(in the rows, 128 means zero)
These are runs of 8 systems, one row a step. Runs of the same system follow the same rule from any start.
Q275, seq 1, 8 rows:
[[101  96 136  97 180 119 143  94 147 160 134  77 136 120  81 136 102 102
  145 185]
 [ 95 165 165 103 142 107 164 105 151 155  87  86  59 130 103 128 128 148
  100 124]
 [134 129 197 139 165  78 111  90 139 126  86 110 107 108 153 132 172 117
  161 152]
 [148 111 136 110 175 104 116 108 151 199 107  90 154 111  92 159 104 131
  155 165]
 [143 171 150 122 119 103 134 126 142 187  60 103  77 131 113 143 117 171
  105 105]
 [170 134 170 158 139  87  82 120 126 138  62 128 127 122 169 142 163 137
  173 121]
 [185 110 110 124 145 115  98 138 125 190 103 106 180 120 117 165  91 150
  166 129]
 [174 164 115 134  85 121 123 151 105 163  70 114 100 139 117 136  98 184
  109  82]]
Q108, seq 2 (8 x 20):
[[170 108 142 114 111 121 158 106 121 152 103 153 145 183 137  63 151 178
  151 152]
 [131 116 139 109 104 140 182 101 132 131 140 166 124 177 122  55 156 163
  117 160]
 [116 116 165 112 119 113 150 102 117 113 121 164 112 176 139  58 186 122
  118 162]
 [117 103 150 103 144 114 131 103 144 163 131 174 148 179 129  79 183 110
  126 178]
 [ 88 120 140 113 133 138 142 106 158 142 169 181 131 154 112  91 176  96
   91 178]
 [ 76 129 160 128 141 122 104 117 145 118 145 174 116 139 134 114 193  67
  101 167]
 [ 91 119 144 128 164 125  86 125 168 156 150 175 154 132 136 145 178  73
  120 164]
 [ 82 141 131 144 145 149 103 126 176 139 179 177 141  99 121 163 157  80
   92 154]]
Q275, seq 3, 8 rows:
[[ 88 145 149 153 150 111  71 140 135 108  80 134 102 134 173 157 168  84
  149 106]
 [156 121 133 103 178 103 118 138 126 146 165  96 178  67 132 177 101 111
  139 109]
 [158 162 135 145  76 123 123 132 104 150 111 108  85  94  69 144 100 138
   69 137]
 [ 98 142 129 191 118 140  70 133 142  92  67 134  96 132 155 161 147 107
  159 125]
 [148 121 112 127 170 134 130 133 148 120 157 100 175  79 152 178  92 145
  173  95]
 [179 148 131 148  71 136 156 118 106 127 131 111 103  89  84 127  89 175
   92 136]
 [111 123 117 199  95 159  93 117 137  86  74 143 100 154 143 126 140 133
  173 151]
 [124 105  99 121 173 153 155 129 158 112 149 111 174 120 170 150  97 161
  191  96]]
Q389, seq 4, 8 rows:
[[173  97 159 159 133 101 111  94 100 109  86  92 139 110 129 124 126 134
  193 174]
 [145  82  97 109 139 131 129 115 120 177 113  91 156 156  75 121  84 128
  160 181]
 [154 109 114  94 114 123 190 118  92 111 118  76 118 148 113  81  84 176
  145 119]
 [170 101 174 112 140  78 133 103  90 133  80 110 130 153 143  82 157 137
  167 155]
 [138 103 123  74 144 106 135 125 120 209 110 122 146 178  86 100 123 121
  115 160]
 [139 136 123  67 111 109 181 145  85 136 130 115 109 166 122  71 116 155
   88  90]
 [138 130 175  92 147  71 123 132  94 132  98 140 117 157 169  89 183 112
  121 108]
 [112 137 138  74 158  97 113 146 137 208 128 144 130 151 111 131 150  94
   77 125]]
Q498, seq 5 (8 x 20):
[[100 158 141 137  86 136 154 114 132 124  87 134  53 166 108  90 140 152
   92 133]
 [125  98 145 160 157 130 123  94 146  92  95 120 140 142 170 120 146 142
  216 155]
 [173 144 159  93 160 105 176 109 157 165 167 130 162  88 140 130 129 178
  118 109]
 [123 152 153 116  89 114 141 117 122 166  85 141  72 168  95  87 153 140
   74 144]
 [127  93 132 141 155 119 104 113 130 118  75 128 146 176 168 110 151 127
  207 144]
 [182 136 151  95 163  98 142 132 139 167 167 149 183  94 161 137 145 157
  122  94]
 [135 146 140 114  88 113 118 133 114 180 110 162  99 161  89 101 153 116
   58 152]
 [110  86 100 136 143 136  85 139 124 130  83 140 153 196 153 114 140 105
  190 140]]
Q120, seq 6:
[[162  96 153 125 153  85 106 129  80  90 110 112 157 130 178 113 149 112
  186 118]
 [172 113 145  92 147 101 126 123 125 190 176 152 186 109 107 124 141 115
  100 157]
 [ 98 154 132  87 113 113 139 148 118 155 108 160  91 185 127  86 162 120
   71 101]
 [130 100 116 115 146 108 100 162  77  80 113 121 153 155 183 116 136  95
  170  86]
 [166 110 115 102 141 125 125 143 120 149 207 155 202  96 120 140 121 107
  107 132]
 [ 89 157 110 112  93 145 127 155 130 145 144 176  97 163 111 109 148 106
   49 112]
 [ 97 111  84 140 129 148  98 165 104  76 106 129 133 167 174 129 120 103
  170  84]
 [154 111 101 135 138 154 133 138 138 114 206 148 197  84 136 155 107 130
  138 126]]
Q50, seq 7, 8 rows:
[[132 161 135 136 142 103  91 161 119 117  82 117 112 120 186 164 137 128
  144  51]
 [197 116 103 118 119 108  98 160  80 156 120 101 171 108 121 157  82 137
  140 101]
 [148 149 111 108  73 117 137 160  66 127 105 114  88 147 101 101 105 137
   72  93]
 [122 137 136 118 136 104 127 151  85  71  92  99 103 140 185 118 134 129
  156  63]
 [188  95 121 112 135 103 133 135  69 103 148  87 174  99 131 124  91 131
  161 120]
 [131 118 123 108  85 123 156 129  60  92 137 101  95 137  85  83 104 112
   90 145]
 [ 83 113 144 106 154 113 160 119 105  57 113  94  97 152 167  93 142 112
  160 109]
 [155  88 147 105 167 107 159 100 108  92 176  93 175  90 134 116 116 122
  168 150]]
Q498, seq 8 (8 x 20):
[[104 148  83 168  96 161  82 171 118  98  94 135 106 146 149 158 112 117
  133  78]
 [159 123 121 190 112 148  89 130 130  90 157 135 158  60 131 177 115 115
  146 141]
 [142 129  88 135 102 165 148 127 136 150 157 108 130 102  62 153  63 148
   98 144]
 [108 144  85 157  79 167 139 146 112  81  94 107  79 151 126 123  88 156
  133  94]
 [157 122 142 181 111 138 132 107 116  46 141 110 134  74 154 138 121 148
  173 133]
 [161 126 134 115 117 135 187  96 126 129 167  91 129  82  80 120  83 167
  113 158]
 [109 134 120 112 101 136 179 118 106 100  90  89  68 167 111  85 103 161
  125 114]
 [142 116 169 144 142 105 148 103 107  54 109 101 117 113 174 103 145 144
  182 124]]
Q120, seq 9 (8 x 20):
[[104 115 156  96 172 115 190  92 125  78 159  74 118 101 133 109 118 132
  149 138]
 [ 92 119 169 117 155 104 133  95 124 114 145  96 101  93  92 133 140  68
  108 185]
 [ 63 123 132  84 188 112 136 118 154 159 106  84 103 149 108 140 120  91
  132 139]
 [ 92 142 155  82 188  96 166 123 135 101 141  76 107  96 159 141 125 121
  133  84]
 [114 145 167 120 160  89 103 127 117 121 145  98 111  63 117 170 136  68
   97 130]
 [ 91 153 120  97 168 108 102 149 145 187 102  99 109 125 108 175 110  96
  102 105]
 [116 166 130  98 153 108 142 157 126 123 115  86 102 104 157 163 106 142
  115  44]
 [157 156 142 143 120 102  92 153  95 113 134 101 121  57 123 183 107 102
   99  97]]
Q50, seq 10:
[[145 134 151 181 122 118  67 121 128 126 117 121 122  70 104 182 131  90
  126 167]
 [110 114  99 107 132 131 113 134 132 199  70 108 112 190  83 127 102 125
  131 146]
 [149 169 172  94 143  92 162 125 151 164 117 145 115 129 164 115 164 177
  103  82]
 [161 142 159 169 124 100  63 139 107 114 121 136 135  69 145 177 151  89
  127 128]
 [130 104  82 109 118 126  89 156  94 180  88 113 137 179  86 129  95 100
  128 142]
 [138 156 143  76 128 102 170 145 120 152 121 145 114 161 157  88 150 165
   89  71]
 [153 142 157 151 129  96  90 147  98  77 145 136 140  75 175 154 157  94
  125  97]
 [134  85  75 119 117 136  88 155  76 135 122 105 159 153  91 135  85  81
  142 146]]
Q51, seq 11, 8 rows:
[[ 87 128  94 129 147 150  81 164 154 146 156 180 161 147 148 157 151  72
  116 114]
 [149 156 125 102 146 123 153 149 134 127 179 116 152  69 150 166 102 151
  104  62]
 [170 162 134 192  58 141 100 137 115 104 122 165 106  95 126 141 136 147
   93 125]
 [101 104  65 153 124 176  78 159 141 125 150 167 171 151 133 154 119  88
  145 131]
 [144 132  96 114 142 145 165 144 128  98 165  92 153  92 147 153  73 168
  147  69]
 [179 133 134 190  61 143 122 121  99  75 114 138 115 109 130 114 125 163
  138 138]
 [117  77  74 153 124 171  93 135 130 127 126 143 172 169 114 126 107 102
  178 168]
 [127 114 100  99 155 142 183 124 131 108 134  72 136 128 137 127  71 174
  172  92]]
Q389, seq 12:
[[121  73  84 146 142 167 116 118 144 122 151 139 187 153 119 123 109 115
  187 174]
 [149 117 119 117 144 149 195  98 156 120 161 104 153 108 131 119  92 196
  165 127]
 [202 110 161 160  99 117 136  96 115 121 119 149 153 119 136  96 147 174
  157 168]
 [144  81  91 116 133 148 120 125 136 172 126 157 188 189 120  99 125 136
  169 162]
 [147 129 114  90 137 138 198 121 147 150 135 127 142 155 144  93 107 206
  142  94]
 [189 139 171 135 102  97 133 113 118 147  92 167 130 147 159  88 177 174
  133 126]
 [124 118 103 110 125 135 104 145 145 200 105 180 155 199 125 106 152 125
  123 138]
 [107 160 107  88 124 141 177 147 151 151 128 143 106 167 145 105 122 181
   99  64]]
Q136, seq 13:
[[ 58 171 111 148 106 159 136 138 150 102 111 122  54 133 114 142 120 118
   87 106]
 [ 86 131 128 151 186 137 103 120 178 115 119 108 134 101 162 187 124 114
  180 117]
 [142 127 114 129 135 154 166  99 168 162 150 100 142  94  79 152  78 170
  132 160]
 [102 173 130 151  92 136 120 132 137 148  74 112  51 130  89 147 115 137
   84 121]
 [117 137 140 138 178 107  90 131 157 155  68  99 126 125 162 176 129 126
  178 104]
 [192 126 137 121 137 117 158 104 144 181 126 103 156  96 103 139  94 192
  144 140]
 [156 161 149 138  78 103 110 136 100 164  72 123  75 131  88 125 130 140
   77 132]
 [140 125 147 113 162  81  78 149 113 161  64 115 134 153 167 145 148 110
  162  96]]
Q136, seq 14, 8 rows:
[[160 107 144 125 105 130 182  94 112 104 113 124 121 159 131  62 132 184
  157 151]
 [126 118 173 160 101 112 116  97 108  90  98 152  95 147 133  84 183 109
  133 178]
 [105  80 138 104 164 115 126 103 131 135 116 138 153 186 137  83 160 100
  173 175]
 [123 120 150 102 126 133 193  93 145 124 151 159 129 165 137  62 163 170
  124 148]
 [102 137 171 149 116 126 120 105 148 112 142 190 108 135 138 100 198 100
   97 169]
 [ 82 100 120 102 170 138 120 120 166 160 152 171 167 174 135 113 165  90
  135 164]
 [110 142 121 107 126 158 181 118 181 146 175 184 139 150 139  98 149 167
  101 118]
 [100 159 141 165 111 153 102 127 173 128 157 201 122 116 140 143 181 107
   86 140]]
Q51, seq 15:
[[132 164 130 138  91 114 102 168  81  93 136 130  96  93 128 146 130  93
   66  84]
 [128 121  97 137 102 137  78 173  82 103 163 145 147 111 118 151 122  59
   92 122]
 [121 129  79 117 111 148 123 170  94 101 173 103 134  99 106 157  73  99
   94  96]
 [127 134 104 157  75 147 127 148  78  46 150 114 104 102 122 128 102 110
  106 109]
 [126  89  91 152 102 154 108 140  83  64 165 123 151 117 108 126 103  76
  139 159]
 [115  98  85 129 119 158 151 128 101  82 158  74 129 109  90 133  61 117
  142 140]
 [112 111 120 154 101 146 152 107  93  43 123  82  90 118 111 110 100 121
  150 148]
 [111  75 124 142 136 136 126 100  98  74 133  94 134 130 105 108 115  86
  173 192]]
Q108, seq 16 (8 x 20):
[[130  80 120 151 137 158 137  85 159 132 146 134 164 134  98 119 118 132
  174 209]
 [ 76 117 144 152 138 158 169  83 161  61 152 119 101 117 126 113 138 127
  150 171]
 [117 113 186 138 178  97 130  80 145 101 115 106 119 103 150 130 165 112
  175 168]
 [123 120 156 129 168 127 144  81 188 177 131 114 136 103  94 149 127 144
  148 189]
 [ 71 162 158 142 141 142 162  89 184 119 125 109  67 102 108 143 137 137
  103 147]
 [109 161 188 125 171  85 121 108 157 139  88 106  86 105 157 154 165 124
  132 111]
 [140 160 153 110 159 108 131 116 179 215 119 127 130 104 112 167 129 154
  103 127]
 [103 190 136 135 104 137 139 134 162 153 118 136  66 108 105 154 130 148
   60 101]]

Name the system that made each run.
seq 17:
[[136 154 109 137  99 135 125 166  86  67 153 116 113  90 146 146 103 119
   96  66]
 [124 125 145 156 162 105  67 141 121  96 111 121 141  97 172 174 147  82
  169 114]]
 => Q389
seq 18, 2 rows:
[[122 145  90 107 106 138 152 169  88  89 127 106 109 143 151 119  94 145
  114  46]
 [195 114 123 100 114  88 116 161  53 124 115 104 156 130 145 113 110 132
  136  89]]
 => Q108
seq 19 (2 x 20):
[[122 114 143  96 123  98 104 144  85 140 147 161 136 154 114  98 168  59
   77 152]
 [ 82 130 116  60 168 118 152 153 125 130 181 126 139 137 138 120 129  85
   90  93]]
 => Q389
seq 20 (2 x 20):
[[135 157 102 152 105 135  84 152 130 171  86 106 102 111  88 184  88 126
  105 115]
 [147 146 104 129 141 122 102 154 129 163  67  88 125 129 142 173  87 160
  158  72]]
 => Q136
seq 21:
[[135 161 159 173  76 144 146 100 151 118 103 164  76 130 120 104 158 172
  101 151]
 [107 113 140 155 148 122  68 119 152 156  81 153 132 156 136 142 168  86
  160 172]]
 => Q136
seq 22, 2 rows:
[[131 125 164 112 134 106 125 100 149 198 110 149 118 153  89 104 162 123
  102 190]
 [110 147 179 123 153  96 104 115 160 165 100 170 113 142 149 126 198 104
  113 144]]
 => Q50
seq 23:
[[ 82 128 147 121 169 135 166  99 173 100 115 130 114 155 179 105 158 153
  174 116]
 [169 128 197 112 158  88 159  86 146 144 159 137 148  84 136 115 165 150
  121 158]]
 => Q108
seq 24, 2 rows:
[[ 99 151 180 120 129 106 155  89 143 134 123 112  66 107  89 116 151 116
   81 170]
 [ 59 134 159 123 162 119 115 109 159 131 136 142  98 127 118 132 173  66
  101 165]]
 => Q51
seq 25, 2 rows:
[[109 136 154 120 147 117 126 128 132 109 202 147 139  71 121 147 152  70
   74 141]
 [ 51 114  92 112 159 151 101 144 143 133 144 118 125 143 105 153 115  55
  118 140]]
 => Q50
seq 26:
[[151 111 155 139  94 111 101 109 104 152 126 160 127 140  86  95 162  96
   94 202]
 [ 77  96  80  77 143 154 157 143 118 117 171 133 146 183 119  90 115  96
  119 127]]
 => Q389
seq 27 (2 x 20):
[[111 151 163  88 135 105 159 117 142 162 170 149 112 115 100 113 157 109
   49 145]
 [ 54 113 121 117 149 134 114 124 143 138  88 131  97 194 124 108 154  84
  140 154]]
 => Q498
seq 28, 2 rows:
[[191 122 142  85 115  97 177 124  92 153 120 118 138 149 125  75 119 181
  119 114]
 [161 146 182 135  96  82 108 131  77 106 107 148 102 120 147  99 181 107
   96 128]]
 => Q136
seq 29 (2 x 20):
[[127 133 150 186 130 149 128  85 189 127  90 135 112 121 142 143 143 176
  180 159]
 [125 121 106 177  91 176 128 100 167 151 109 151 116 150  88 121 117 160
  140 188]]
 => Q389
seq 30, 2 rows:
[[170 127 160 105 162 100 175  93 136 145 140  73 141  78 115 140  99 171
  149 134]
 [154 133 154 156  93 118 133  92 125 152  65 108  81 135  85 111 122 161
  131 177]]
 => Q275
